[[126 115 117 137 107 117 133 142]
 [130 104 124 134 141 122 144 129]
 [129 144 124 114 145 132 124 121]
 [136 125 111 128 117 135 119 149]
 [135 141 129 126 125 123 122 142]
 [120 124 137 150 121 137 140 128]]
->
[[129 144 124 114 145 132 124 121]
 [135 141 129 126 125 123 122 142]
 [136 125 111 128 117 135 119 149]
 [120 124 137 150 121 137 140 128]
 [126 115 117 137 107 117 133 142]
 [130 104 124 134 141 122 144 129]]

[[104 137 138 114 126 121 126 114 126 150 131 101 111 128]
 [117 146 126 144 143 136 134 150 135 128 126 141 123 132]]
->
[[117 146 126 144 143 136 134 150 135 128 126 141 123 132]
 [104 137 138 114 126 121 126 114 126 150 131 101 111 128]]

[[141 131 141 131 129 135 126 102 134 126 139 129 125 143 129]
 [135 132 137 135 120 134 116 115 131 131 130 133 141 129 141]
 [127 125 135 132 139 125 141 117 130 127 137 120 123 132 119]
 [141 134 141 135 126 117 127 140 142 111 111 120 114 127 113]
 [104 127 128 121 120 121 122 134 116 144 138 123 135 125 132]]
->
[[141 134 141 135 126 117 127 140 142 111 111 120 114 127 113]
 [135 132 137 135 120 134 116 115 131 131 130 133 141 129 141]
 [141 131 141 131 129 135 126 102 134 126 139 129 125 143 129]
 [104 127 128 121 120 121 122 134 116 144 138 123 135 125 132]
 [127 125 135 132 139 125 141 117 130 127 137 120 123 132 119]]

[[128 125]
 [116 147]
 [149 120]
 [122 140]
 [122 148]]
->
[[122 148]
 [116 147]
 [122 140]
 [128 125]
 [149 120]]

[[125 118 126 126 108 121 134 114 117 108 138 140 139 130 142 146]
 [129 133 128 134 137 128 125 135 131 135 126 126 127 128 125 122]
 [129 135 128 124 137 125 124 135 130 132 130 128 132 129 127 124]
 [125 111 127 109 102 130 135 108 119 111 130 133 127 126 136 142]]
->
[[129 135 128 124 137 125 124 135 130 132 130 128 132 129 127 124]
 [129 133 128 134 137 128 125 135 131 135 126 126 127 128 125 122]
 [125 118 126 126 108 121 134 114 117 108 138 140 139 130 142 146]
 [125 111 127 109 102 130 135 108 119 111 130 133 127 126 136 142]]

[[134 124 114 132 133 132 128 126 134 134 126 126 133]
 [123 107 134 134 125 125 115 135 125 105 124 124 111]
 [138 126 128 143 138 135 117 134 126 124 136 135 120]
 [114 129 128 138 116 115 142 123 132 130 121 137 123]
 [135 114 121 132 132 134 147 130 122 113 132 132 116]]
->
[[114 129 128 138 116 115 142 123 132 130 121 137 123]
 [138 126 128 143 138 135 117 134 126 124 136 135 120]
 [134 124 114 132 133 132 128 126 134 134 126 126 133]
 [135 114 121 132 132 134 147 130 122 113 132 132 116]
 [123 107 134 134 125 125 115 135 125 105 124 124 111]]

[[114 131 120 130 121 133 114 127 117 124 139 120 106 119]
 [135 138 118 120 131 144 149 134 139 129 140 128 137 140]
 [143 124 123 126 135 130 133 118 125 124 121 120 141 140]
 [118 110 138 118 144 134 143 143 137 123 129 109 144 134]
 [146 149 127 137 140 124 135 129 131 126 131 127 128 131]
 [138 126 136 142 125 118 125 123 128 132 123 129 131 133]]
->
[[146 149 127 137 140 124 135 129 131 126 131 127 128 131]
 [135 138 118 120 131 144 149 134 139 129 140 128 137 140]
 [114 131 120 130 121 133 114 127 117 124 139 120 106 119]
 [138 126 136 142 125 118 125 123 128 132 123 129 131 133]
 [143 124 123 126 135 130 133 118 125 124 121 120 141 140]
 [118 110 138 118 144 134 143 143 137 123 129 109 144 134]]
